Each named move below is a turn or a mirror, shown by a few rows before and after it. Which moves, in which order, take the first row of each later pair to the second? The first pair is answered.
z_427:
[5.8 17.3 -22.6 -0.2 8.2 21.3 4.8 -8.2 30.1 -20.3 -30.5] => [4.2 -3.1 -21.8 -0.6 6.2 19.2 -15.0 -2.0 19.3 -21.4 -35.7]
[4.2 -20.3 21.3 -3.7 4.2 -13.8 4.6 -8.3 -25.5 21.4 22.8] => [5.9 -8.7 22.6 -4.0 8.4 -9.1 13.3 -6.7 -24.9 23.2 28.2]
[6.8 -5.2 10.3 -7.2 -20.3 2.4 7.0 -18.3 7.0 17.0 -22.5] => [3.1 -1.5 12.0 -9.1 -15.8 0.0 6.3 -20.5 7.9 14.3 -19.6]
z_572:
[10.5 -43.6 -8.7 7.7 -5.0 10.5 -33.5 -8.4 -2.5 -6.3 -1.7] => [4.1 -13.3 -15.0 -14.3 0.0 7.6 -22.9 -10.6 -3.0 -7.0 -41.7]
[-15.5 7.2 26.1 51.2 19.0 20.5 15.2 -28.6 18.6 1.0 2.4] => [-13.2 26.3 18.8 33.0 24.5 19.4 20.1 -28.9 19.0 1.7 -27.3]
[-1.1 8.1 3.3 -4.7 -20.8 -17.3 22.4 0.9 -16.1 14.4 46.3] => [-7.4 36.2 -7.7 -28.6 -14.7 -17.9 24.8 1.5 -22.7 8.3 4.6]
[19.3 25.8 -30.2 -20.5 4.7 6.0 -6.7 -16.8 9.9 -16.3 -7.4] => [20.3 -6.9 -23.0 6.2 -2.0 11.0 -13.6 -13.5 11.6 -10.4 33.4]
z_429:
[-6.9 34.7 -40.1 -0.4 19.2 15.0 -1.5 -5.0 20.8 7.7 -2.7] => [-19.8 26.5 -8.8 0.3 23.7 16.0 19.7 -11.7 27.3 28.1 15.9]
[-5.2 26.7 3.8 36.3 -26.1 22.6 31.9 0.8 24.8 15.4 71.9] => [-9.7 -19.1 32.2 20.4 -39.4 0.8 19.8 3.3 -0.2 35.8 70.7]
[-12.5 -6.7 5.5 -17.6 7.4 6.9 4.6 -13.7 -1.8 0.7 -25.9] => [-11.1 -0.7 0.3 -17.7 4.5 7.7 3.1 -13.1 -2.5 -2.6 -29.6]
[-10.4 -3.2 29.2 -1.3 2.0 1.7 19.1 -3.3 7.0 -6.0 -0.4] => [-4.5 -21.2 23.8 -8.7 -7.9 -2.2 6.0 -2.8 -6.9 -4.8 -9.2]
Then:
Each pair is 2 to 3 moves apart.
[-7.4 14.0 28.0 -26.3 14.5 -11.5 27.1 -7.7 0.5 17.8 -0.7] => [9.9 -36.7 10.8 -13.0 -4.1 -17.6 -12.8 5.5 -21.6 13.8 30.5]  z_429 then z_429 then z_572
[0.1 10.0 4.7 12.7 11.3 17.9 -5.7 -0.1 4.5 -8.2 -47.1] => [-4.0 -25.2 31.6 30.9 2.6 14.8 3.5 -3.7 6.6 10.2 18.4]  z_572 then z_427 then z_429
[-14.2 13.9 -12.4 22.3 24.8 -4.5 -12.8 23.5 6.4 -23.8 14.2] => [-23.5 16.9 20.3 5.1 27.8 -14.4 9.7 17.6 2.2 -5.6 0.7]  z_429 then z_572 then z_429
[-2.3 44.2 -21.4 14.6 20.3 8.8 34.6 10.6 41.3 -20.4 56.1] => [-25.5 16.7 45.0 -47.3 17.2 -33.3 44.0 5.9 -0.6 18.4 -3.8]  z_429 then z_572 then z_429
[29.5 29.5 -11.8 -47.8 -17.9 -9.5 -1.0 18.7 -27.3 4.0 3.8] => [31.2 -18.8 -18.9 -20.6 -26.1 -11.4 -29.5 22.4 -31.3 2.6 24.5]  z_429 then z_427 then z_572
[-27.4 29.1 19.5 8.9 45.3 -16.5 16.2 24.8 7.0 -18.3 -17.2] => [-25.6 -20.5 20.1 40.0 35.3 -17.8 -11.2 29.4 4.4 -11.7 20.6]  z_572 then z_427
[8.1 33.3 -14.9 -24.6 -27.9 21.8 6.0 4.4 -4.9 2.6 -19.6] => [4.6 -19.5 -9.7 -13.9 -32.0 11.8 -26.9 7.2 -15.1 1.1 -32.1]  z_429 then z_427
[42.3 22.5 -50.0 -2.4 -15.2 11.3 -20.8 -17.9 0.1 -9.7 27.9] => [23.5 -48.9 -3.1 19.5 -16.0 -6.5 -28.7 -20.4 -9.8 14.0 36.5]  z_429 then z_429 then z_427
[27.2 -9.2 -13.2 24.2 -17.8 23.1 -2.9 -13.4 19.8 2.4 43.3] => [15.7 8.8 11.2 18.3 -11.1 24.0 29.1 -19.9 27.6 14.5 34.2]  z_572 then z_429 then z_572
